Rows are one point carried round by a steady rotation, each followed by how many ticks it has turned.
The counts run from 0 to 634.
-1.59,1.61,-1.41,-0.66,-3.60,0.87,1.93,0.72,2.99,-2.42,-1.51,-0.41,-5.43,-1.44,0.38,1.48,0.08,1.70,-1.80,-0.99,3.55,1.92,-2.11,-0.93,2.33,0.92,-1.81,-2.00,4.79,-0.70,-0.64,3.75 | 138
1.59,-4.45,1.86,4.10,0.14,-0.22,1.31,2.13,0.33,0.92,3.61,-2.14,3.10,0.50,-0.23,-1.56,-2.43,0.15,3.52,3.25,-0.71,3.73,-1.50,1.67,-1.57,0.26,-0.61,1.08,-2.66,-0.81,-4.36,2.03 | 244
-1.64,-1.62,-1.86,3.56,-0.26,-2.16,3.78,2.06,-1.92,0.25,4.34,-0.28,3.36,0.70,-1.40,0.15,-2.34,-2.48,3.33,1.38,1.10,3.63,1.35,3.29,-1.05,-0.41,-0.29,0.46,-3.86,2.51,2.75,2.37 | 259
0.65,1.26,-2.76,-2.40,-0.67,-1.83,2.99,0.12,1.60,-4.15,-2.13,-2.45,-2.49,-4.73,4.84,1.06,1.37,2.39,-1.78,-2.84,-0.09,2.33,-0.67,2.04,1.32,2.73,0.84,-1.95,1.23,-3.04,0.91,0.32 | 171
-0.43,0.10,-0.01,-1.16,-1.36,-0.59,0.37,1.06,2.10,2.85,2.96,-1.25,-2.01,-1.39,-0.10,-0.46,4.49,-0.97,-1.92,1.63,4.81,-4.84,2.01,-0.12,-1.07,-1.18,-3.35,0.94,4.80,1.92,0.35,-2.36 | 96
3.45,-0.80,1.12,-1.09,2.06,0.02,-0.19,-0.24,1.81,-3.83,-1.60,-1.54,-2.29,-4.59,5.48,-0.46,1.88,1.77,-2.28,-1.73,-0.81,2.03,-1.02,0.94,1.89,1.45,2.76,-1.47,-0.75,-3.97,-3.46,-0.27 | 179
0.14,-1.15,2.27,-0.40,-1.46,1.76,-0.89,1.13,2.81,2.87,2.37,0.65,-3.27,-0.84,-1.63,0.27,1.63,0.44,-1.48,2.28,4.41,-2.84,-0.09,-2.54,0.13,-1.24,-3.07,0.95,5.72,0.30,-4.20,0.71 | 104
-0.72,-5.51,0.74,-2.52,-1.86,-2.45,1.55,0.58,0.05,-0.14,-1.88,0.98,0.45,0.85,-3.63,3.18,-3.12,1.74,2.42,0.42,1.72,-1.14,4.50,-2.68,2.30,0.96,-4.58,-1.69,-0.79,0.95,1.61,-0.82 | 309
1.79,-2.21,-1.70,-0.97,2.31,-1.68,0.31,-2.70,0.63,0.23,1.99,-3.03,1.05,-5.35,0.11,1.81,1.95,-0.86,-3.13,-3.16,-0.17,-1.57,-3.69,4.02,1.51,1.81,0.31,2.33,3.38,-1.90,-0.43,-0.47 | 438
1.06,-0.67,1.96,0.49,-0.87,0.07,-0.89,1.21,3.34,3.51,1.90,1.02,-3.69,-1.59,-0.46,-0.63,4.32,-0.82,-2.35,1.45,3.04,-3.42,1.34,-1.69,0.68,-2.53,-3.06,1.05,5.13,1.79,-3.87,-1.64 | 103
-0.45,-0.34,2.53,1.56,-0.97,0.34,-1.00,4.31,-1.17,0.89,3.79,2.11,-1.33,-0.72,7.08,-1.96,-1.20,-2.25,0.22,-0.88,3.98,3.79,4.29,-1.16,-1.06,-1.42,0.51,-0.89,-3.10,-0.96,0.75,0.02 | 528
-0.83,-1.33,1.07,-2.28,1.04,-1.09,-0.25,0.31,-1.12,0.73,0.26,0.69,5.32,-3.03,-0.33,-2.14,-2.89,-5.61,-0.12,-3.44,-2.37,-0.61,0.32,-0.19,0.60,-2.02,2.34,0.94,-3.25,4.11,-1.18,0.33 | 14
0.72,2.87,1.60,-2.63,-1.42,3.51,0.81,-2.07,-0.27,-0.85,0.71,3.90,-0.10,-3.81,0.24,0.24,1.76,-2.98,-4.40,-0.60,-1.94,-0.78,-2.65,4.08,-1.00,-0.64,3.01,0.92,3.67,1.67,-2.66,0.33 | 401
-0.91,-4.45,0.39,2.77,-0.59,-2.43,3.08,2.88,-0.14,0.53,3.23,-1.77,4.06,0.51,-0.87,2.10,-0.77,-2.00,1.97,0.94,0.09,2.84,0.53,3.75,1.07,-1.19,-3.55,0.77,-3.24,1.64,1.85,0.33 | 266
2.20,2.81,-2.99,-0.86,0.31,-0.86,1.27,-2.56,0.34,-3.15,-1.55,1.12,-3.31,-3.10,1.92,1.40,-1.07,4.02,-0.15,-2.04,-1.10,4.97,-0.55,-0.21,1.36,2.41,3.52,-2.71,-0.42,-2.81,-2.19,1.75 | 176
-0.92,0.36,0.88,-1.61,-1.18,2.43,-0.01,0.20,1.96,-4.38,-0.60,0.42,-4.65,-2.64,2.86,-0.90,-0.66,0.69,-2.85,-0.18,4.98,1.45,-2.89,-1.54,1.07,1.43,0.54,-1.43,3.01,-3.29,-1.89,3.99 | 149
0.25,-2.30,2.79,-0.12,-0.26,0.14,0.81,2.58,-2.86,1.80,0.41,2.62,-0.87,-1.56,4.64,-1.01,0.94,-1.69,-0.02,0.93,-0.40,2.02,5.19,-0.49,3.90,-0.05,0.03,-3.11,-3.64,0.35,-3.86,-0.95 | 553
-1.61,-3.80,1.47,3.67,0.03,-0.05,1.63,1.84,-1.40,-0.21,4.48,-1.06,3.34,1.24,-0.76,-0.84,-3.97,-1.76,2.99,3.23,1.99,2.50,-1.28,2.31,-2.50,-0.01,-1.30,1.57,-3.63,-0.85,-0.18,2.37 | 257
2.11,-1.06,-4.26,0.91,1.62,-2.75,0.30,-3.51,0.56,0.51,1.96,-5.05,0.36,-3.92,-2.08,1.96,-0.16,2.15,0.47,-3.21,1.76,0.10,-2.99,1.52,1.22,3.05,-0.34,2.09,3.09,-2.44,-0.91,1.11 | 449
1.55,-1.09,-0.94,2.68,0.73,-0.27,-2.12,0.59,3.35,1.36,4.95,-3.99,-1.84,0.47,2.11,-0.74,-3.76,2.89,1.86,-1.70,4.36,3.31,-1.23,-2.86,-1.76,-0.52,-1.91,1.20,-1.77,-1.67,0.12,1.64 | 492
-2.39,-2.43,0.84,-0.63,-2.43,0.04,2.17,0.25,-4.17,0.78,-0.80,-0.99,-1.29,0.74,2.59,0.89,-2.50,1.81,1.19,1.90,1.44,3.03,3.68,-0.97,2.69,2.67,-1.38,-4.59,-3.70,-0.11,-2.94,0.31 | 556
2.26,1.55,-2.94,-0.79,0.86,0.42,0.70,-5.73,-0.42,0.11,1.25,-1.42,0.14,-3.97,-2.45,2.78,1.15,0.26,-3.24,-2.59,0.78,1.44,-2.47,3.81,2.92,1.69,2.95,1.19,2.69,1.73,-1.52,1.95 | 424
0.78,0.26,1.50,0.82,-1.28,1.12,-1.07,1.14,3.63,1.14,1.14,-1.88,-3.80,-2.27,-0.12,-0.46,4.42,-0.80,-2.76,0.86,5.69,-2.35,0.30,-0.85,2.66,-0.63,-2.13,-0.29,4.15,3.35,-1.20,0.39 | 115
-0.22,-2.02,-0.64,-2.65,-1.98,-2.02,1.42,-1.21,-0.88,-1.73,-2.34,1.09,-0.49,-1.16,-0.93,-0.74,-0.85,0.25,2.29,-0.34,2.84,-4.84,5.70,-2.63,1.42,-0.42,-1.91,-1.44,-0.88,3.93,4.20,-2.92 | 323
2.96,1.29,-4.09,1.94,1.48,-1.77,2.28,-1.60,-0.20,-0.08,1.51,-1.56,-1.20,-1.92,1.49,-0.48,-0.29,4.03,3.84,-0.04,-3.50,4.98,-0.56,1.14,-1.20,2.10,3.57,-1.22,-2.38,-0.70,-2.60,-0.48 | 208
-0.24,-0.89,0.28,-4.90,-0.42,-1.72,0.52,-0.80,-2.27,2.25,1.26,2.67,5.15,-0.83,-3.13,0.28,-5.21,-2.14,-0.11,-1.50,-1.41,-1.25,0.69,-2.17,-3.88,-1.37,0.21,1.02,-1.11,0.53,-3.21,1.63 | 35
2.55,1.65,-4.49,3.18,2.77,-3.12,-1.49,-0.41,2.96,2.29,4.32,-1.61,-1.35,-1.79,0.01,0.06,-1.81,1.99,2.42,-4.49,3.25,4.10,0.22,-2.61,-0.19,-1.48,-0.55,1.08,-1.42,1.09,0.83,1.13 | 487
-2.70,-3.79,1.95,-3.00,0.71,-0.11,0.08,-0.44,-1.41,-3.96,-0.47,-0.62,-0.50,-0.70,-0.09,-3.62,1.56,-0.36,0.04,4.70,-2.68,-2.82,0.19,0.44,0.48,-1.61,-1.56,-1.09,-4.02,2.76,-5.58,-0.74 | 598
-0.80,-0.02,-0.18,-2.78,-0.25,-1.83,1.96,-0.21,-1.10,0.67,-0.68,-0.56,5.82,-3.19,-0.36,-1.79,-3.31,-5.05,1.27,-3.80,-1.69,-0.23,0.79,0.64,0.94,-1.70,2.14,0.63,-3.16,5.23,0.32,0.53 | 13
-1.44,-1.05,-0.13,-1.78,0.32,-2.62,2.39,0.95,-3.40,-0.95,-1.45,1.98,-0.22,-1.84,0.71,-3.01,2.65,-1.56,0.75,2.19,-2.72,-1.04,3.63,-0.39,3.28,-0.24,-0.08,-2.91,-2.95,3.39,-5.05,-1.19 | 584
1.97,-3.55,-0.99,1.61,4.90,-0.25,-3.34,-2.49,1.82,-0.18,3.61,-3.75,-1.02,-2.99,-0.20,0.03,-1.16,0.66,-0.96,-1.60,2.34,-0.03,-3.76,0.24,0.09,0.11,0.41,2.66,1.43,-3.59,-2.66,0.33 | 459
1.97,-1.65,-4.29,1.76,3.10,-2.57,-0.65,-1.33,3.40,1.25,4.23,-5.08,-1.63,-3.11,0.63,1.66,1.24,0.93,-0.22,-4.10,0.68,0.81,-2.60,1.28,1.26,-0.96,-1.88,1.83,0.88,-0.34,0.70,-1.24 | 469
-1.07,0.10,-1.44,-5.07,-1.24,-1.90,-0.08,-3.88,-2.89,2.34,3.24,0.18,3.19,0.15,-3.47,2.12,-3.57,-0.15,-1.16,0.09,2.69,-2.87,2.21,-1.29,-4.95,-0.02,-0.75,0.92,0.14,1.19,-0.54,0.12 | 55
2.05,-1.44,2.27,-5.11,0.40,-2.04,-2.15,-2.23,-1.57,2.74,1.89,1.97,4.31,-0.69,-2.05,0.47,-2.61,-1.92,-2.37,-0.30,1.28,-2.57,2.13,-2.43,-3.46,-1.71,0.39,1.79,-1.53,1.74,-3.41,0.24 | 47
-1.35,-1.05,-1.27,-5.04,-1.94,-3.11,2.44,-0.42,-1.39,1.88,0.28,-2.87,5.84,-0.59,-1.84,2.25,-3.99,-2.22,-0.26,-2.48,-1.51,-1.55,-0.38,0.58,-1.67,-0.09,-2.53,-0.78,-1.62,2.55,0.33,0.56 | 31
2.12,4.52,-0.75,-2.81,-4.33,2.32,2.78,-1.91,1.72,1.01,-2.25,1.65,-0.30,-2.69,-1.37,-1.19,1.05,0.11,-0.74,-0.75,-1.00,-0.57,-0.85,1.30,0.71,-0.18,1.43,-1.45,2.92,6.41,-1.54,0.32 | 380
1.55,-2.89,-1.26,-0.87,2.64,-0.58,0.04,-1.97,1.03,-0.77,2.37,-1.79,0.74,-4.55,0.43,0.14,0.93,-1.61,-2.38,-2.02,0.11,-2.49,-4.18,3.69,-0.28,2.15,0.22,2.76,4.38,-4.34,-1.74,-0.11 | 439
0.35,-3.31,0.07,3.61,-0.09,-0.80,2.41,1.58,-0.28,1.16,3.62,-3.06,3.20,1.22,-1.16,-0.75,-3.28,0.80,4.08,2.56,-0.14,3.54,-2.09,1.43,-2.05,1.61,-0.75,0.64,-3.35,-0.17,-2.59,2.41 | 245
0.86,-0.56,-2.90,2.90,0.23,-1.88,-0.65,0.83,2.37,0.99,4.18,-4.65,-1.77,0.01,2.58,-0.26,-3.11,2.53,2.06,-2.72,4.46,3.92,-0.84,-1.86,-1.62,0.06,-2.15,0.47,-1.12,-0.47,2.04,0.87 | 493
0.48,-0.41,-1.35,-2.48,-0.66,0.81,1.36,-1.34,1.96,-4.33,-1.09,-0.62,-4.56,-2.81,2.63,2.01,-1.49,3.80,-2.13,-1.52,-1.09,3.64,-2.25,0.31,0.57,2.40,0.53,-2.95,1.14,-4.47,-2.25,2.29 | 169
0.59,1.98,-2.66,-1.61,-0.02,-0.67,1.41,-0.58,1.97,-3.57,-1.05,2.28,-4.88,-4.77,3.66,1.88,2.23,0.73,-3.07,-3.36,-1.52,3.14,-0.60,1.43,2.74,-0.31,2.24,-1.73,0.97,-1.16,0.14,0.06 | 165
-0.30,-4.42,2.70,-3.31,-1.78,0.63,-0.32,0.70,0.90,-2.04,-2.05,0.52,-1.13,-1.27,0.47,-1.64,0.02,-0.09,0.24,0.46,0.24,-5.95,3.55,-1.43,0.26,-1.63,-3.58,-1.31,0.16,2.65,1.99,-4.79 | 331
1.17,-3.73,0.84,4.19,0.91,-1.91,1.59,2.02,0.52,0.70,3.27,-2.80,4.19,-0.19,-0.10,0.73,0.88,-2.16,1.75,1.51,0.17,3.43,0.02,4.19,1.47,-1.32,-1.42,1.41,-4.85,3.40,0.19,0.43 | 254
-0.32,-1.57,0.26,2.20,0.00,-0.06,-0.37,3.38,2.66,1.04,4.97,-0.87,-2.27,0.17,4.30,-0.46,-4.00,0.37,1.76,-1.65,2.94,3.29,-0.52,-1.70,-3.90,-1.66,-3.17,0.74,-1.44,-2.88,0.84,1.05 | 504
4.28,-2.26,1.14,1.90,2.27,-0.37,0.50,0.13,1.09,-0.69,1.72,-2.92,0.34,-2.84,3.97,-2.67,1.69,1.45,1.33,0.90,-3.46,2.22,-1.83,1.86,-0.66,0.78,2.69,0.43,-3.34,-2.05,-3.99,-2.10 | 211
1.43,-2.05,3.81,0.99,-0.23,0.64,-1.91,3.53,1.43,1.94,2.84,0.49,-1.44,0.30,4.89,-0.07,-1.68,-0.35,-0.01,-1.36,3.28,5.05,2.60,-1.56,0.54,-1.57,-0.98,-0.55,-3.44,-1.15,-2.50,0.04 | 522
-0.49,-0.96,1.88,-2.67,-0.75,-1.57,1.82,0.63,0.97,-6.04,-0.60,0.88,2.87,-1.59,-1.42,-5.43,2.51,-0.39,-0.03,3.94,-0.56,-2.91,0.34,1.11,-2.47,-0.73,-0.69,2.71,-1.48,2.64,-2.66,0.66 | 623
0.65,2.11,0.42,-2.42,-4.27,3.63,0.30,-3.46,1.67,-0.30,-1.81,0.44,-3.32,-0.15,-2.26,-0.87,-1.31,2.44,-0.16,0.72,-1.03,-1.91,0.80,-1.18,0.24,-1.72,-0.31,-2.61,1.34,7.74,-0.40,-1.42 | 360
-1.44,-2.89,2.65,-1.11,-1.79,-0.36,1.63,4.73,-2.76,1.55,0.65,0.90,-0.80,-1.10,6.51,-1.49,-0.82,-1.58,0.07,0.91,1.50,1.31,3.84,-0.11,0.89,1.42,-1.40,-3.44,-2.11,-2.62,-2.48,-1.06 | 547
-0.93,-4.91,1.21,1.43,-1.48,-2.15,2.70,2.32,-0.55,0.99,1.03,0.45,4.02,1.65,-3.14,2.10,-4.20,-0.15,2.95,1.62,2.27,2.76,2.19,0.54,0.95,0.40,-3.90,-0.07,-2.80,0.15,0.42,2.04 | 277
2.24,1.24,-5.82,2.81,2.88,-3.92,0.36,0.08,1.97,1.96,4.89,-1.31,-1.31,-3.16,0.54,-0.10,0.00,1.11,1.75,-4.32,1.01,1.97,-0.84,-1.13,-1.07,-1.07,-0.60,2.15,1.39,-0.66,1.73,-0.18 | 475
-2.40,0.19,-2.65,-1.92,-0.34,-2.65,1.68,-2.37,-2.87,-2.66,-0.82,-0.08,-1.06,-0.68,-2.09,-1.77,0.74,1.43,1.17,3.23,-2.40,-0.01,2.63,0.18,1.82,0.31,-0.02,-2.35,-3.87,6.10,-3.00,0.27 | 595
-3.39,-1.02,-0.54,-1.02,-0.33,0.52,1.76,-0.62,-5.70,0.37,0.96,2.26,-2.89,0.24,1.50,0.21,-2.64,0.59,1.14,2.30,0.20,2.20,5.08,-1.35,1.05,1.59,0.99,-4.22,-3.38,1.48,-3.10,0.44 | 562
